[-14.5 -27.3 19.9 -13.4 4.3]
[-14.9 7.7 -6.1 -1.7 -59.9]
[-12.4 -31.2 21.3 -14.4 42.6]
[7.7 -14.4 14.9 -11.1 -9.1]
->
[4.3 -13.4 19.9 -27.3 -14.5]
[-59.9 -1.7 -6.1 7.7 -14.9]
[42.6 -14.4 21.3 -31.2 -12.4]
[-9.1 -11.1 14.9 -14.4 7.7]

[8.0 -36.2]
[-51.5 15.8]
[-48.9 19.3]
[-22.2 -27.6]
->
[-36.2 8.0]
[15.8 -51.5]
[19.3 -48.9]
[-27.6 -22.2]

[-5.7 4.1 38.7]
[-32.4 -33.5 -9.3]
[-38.7 -42.3 60.9]
[38.9 9.4 27.0]
[-45.5 -41.3 -18.3]
[0.6 -22.0 -5.6]
->
[38.7 4.1 -5.7]
[-9.3 -33.5 -32.4]
[60.9 -42.3 -38.7]
[27.0 9.4 38.9]
[-18.3 -41.3 -45.5]
[-5.6 -22.0 0.6]

[27.6 -13.1 -33.2 1.0 32.7 11.5]
[14.3 25.1 14.9 -7.7 -24.2 -20.9]
[-7.7 -54.7 34.7 39.2 -53.2 -12.4]
[-30.2 -2.5 27.5 34.7 13.8 -19.5]
[-30.2 32.1 57.4 19.0 -41.6 -55.5]
[39.0 57.1 7.8 -51.6 -49.3 11.4]
[35.1 -15.1 -15.2 35.3 -27.3 -1.2]
[10.0 -41.1 -2.2 41.6 -6.3 -40.9]
[-32.5 39.9 -35.2 20.8 0.0 -21.4]
[16.7 36.5 37.6 22.0 -5.0 -28.9]
->
[11.5 32.7 1.0 -33.2 -13.1 27.6]
[-20.9 -24.2 -7.7 14.9 25.1 14.3]
[-12.4 -53.2 39.2 34.7 -54.7 -7.7]
[-19.5 13.8 34.7 27.5 -2.5 -30.2]
[-55.5 -41.6 19.0 57.4 32.1 -30.2]
[11.4 -49.3 -51.6 7.8 57.1 39.0]
[-1.2 -27.3 35.3 -15.2 -15.1 35.1]
[-40.9 -6.3 41.6 -2.2 -41.1 10.0]
[-21.4 0.0 20.8 -35.2 39.9 -32.5]
[-28.9 -5.0 22.0 37.6 36.5 16.7]

[-56.3 -9.4 -18.1 0.0 -29.9 -45.5 35.4 0.0]
[-51.1 -33.0 -21.0 52.0 -27.4 -25.5 0.0 0.0]
[-42.0 0.0 -24.1 32.9 -15.4 -2.1 17.1 0.0]
[-32.3 -62.9 -25.1 22.5 0.0 16.1 15.4 0.0]
[-53.6 33.7 -22.9 41.5 -26.8 -28.2 42.1 0.0]
->
[0.0 35.4 -45.5 -29.9 0.0 -18.1 -9.4 -56.3]
[0.0 0.0 -25.5 -27.4 52.0 -21.0 -33.0 -51.1]
[0.0 17.1 -2.1 -15.4 32.9 -24.1 0.0 -42.0]
[0.0 15.4 16.1 0.0 22.5 -25.1 -62.9 -32.3]
[0.0 42.1 -28.2 -26.8 41.5 -22.9 33.7 -53.6]

[-2.1 13.1 -3.0 -16.0 13.9 -18.1 -3.4 7.4 5.2 -1.4 -5.2 -57.5]
[8.5 25.2 9.1 -6.6 20.8 20.2 -29.9 3.3 -4.6 0.0 16.3 -57.5]
[-0.5 22.7 -4.8 -24.5 27.6 -24.8 -9.6 10.7 6.0 1.6 -4.0 -57.5]
[-4.0 30.1 -6.9 -3.1 43.1 -34.2 -20.1 4.3 -3.8 37.9 22.0 -57.5]
[11.5 16.5 2.6 -39.5 10.9 20.0 -8.9 0.0 16.5 -35.1 -28.1 -57.5]
[13.8 31.1 -3.0 10.7 42.5 -22.6 -28.5 -0.1 -11.4 44.5 0.0 -57.5]
->
[-57.5 -5.2 -1.4 5.2 7.4 -3.4 -18.1 13.9 -16.0 -3.0 13.1 -2.1]
[-57.5 16.3 0.0 -4.6 3.3 -29.9 20.2 20.8 -6.6 9.1 25.2 8.5]
[-57.5 -4.0 1.6 6.0 10.7 -9.6 -24.8 27.6 -24.5 -4.8 22.7 -0.5]
[-57.5 22.0 37.9 -3.8 4.3 -20.1 -34.2 43.1 -3.1 -6.9 30.1 -4.0]
[-57.5 -28.1 -35.1 16.5 0.0 -8.9 20.0 10.9 -39.5 2.6 16.5 11.5]
[-57.5 0.0 44.5 -11.4 -0.1 -28.5 -22.6 42.5 10.7 -3.0 31.1 13.8]

[8.0 47.2 1.5 1.3 3.1 7.8 29.1 -52.7 1.3 52.6 45.8 -28.9]
[-5.6 -45.2 -25.9 41.9 -52.2 -14.4 10.1 7.6 -48.1 3.5 45.2 -45.1]
->
[-28.9 45.8 52.6 1.3 -52.7 29.1 7.8 3.1 1.3 1.5 47.2 8.0]
[-45.1 45.2 3.5 -48.1 7.6 10.1 -14.4 -52.2 41.9 -25.9 -45.2 -5.6]

[63.3 -10.8 -2.9 16.5 4.9 -3.9 -30.4 -13.1]
[17.4 -0.2 -4.8 4.8 -0.7 -4.3 -10.7 -5.2]
[-22.7 27.5 -7.6 -4.5 -14.2 -24.3 30.8 3.0]
[-14.1 4.3 -7.8 -3.1 2.4 -2.1 4.6 4.7]
->
[-13.1 -30.4 -3.9 4.9 16.5 -2.9 -10.8 63.3]
[-5.2 -10.7 -4.3 -0.7 4.8 -4.8 -0.2 17.4]
[3.0 30.8 -24.3 -14.2 -4.5 -7.6 27.5 -22.7]
[4.7 4.6 -2.1 2.4 -3.1 -7.8 4.3 -14.1]

[3.4 13.6 6.3 0.9 6.4 4.5 10.4 4.8]
[6.1 22.9 3.5 12.2 18.0 16.9 4.3 14.1]
[4.8 57.3 32.8 6.2 43.6 12.0 17.7 6.6]
[6.5 17.2 2.5 6.1 5.9 11.0 6.1 7.1]
[8.6 11.6 5.7 8.6 15.0 12.2 10.7 11.3]
[7.7 16.8 17.4 3.5 12.4 4.3 13.7 3.1]
->
[4.8 10.4 4.5 6.4 0.9 6.3 13.6 3.4]
[14.1 4.3 16.9 18.0 12.2 3.5 22.9 6.1]
[6.6 17.7 12.0 43.6 6.2 32.8 57.3 4.8]
[7.1 6.1 11.0 5.9 6.1 2.5 17.2 6.5]
[11.3 10.7 12.2 15.0 8.6 5.7 11.6 8.6]
[3.1 13.7 4.3 12.4 3.5 17.4 16.8 7.7]
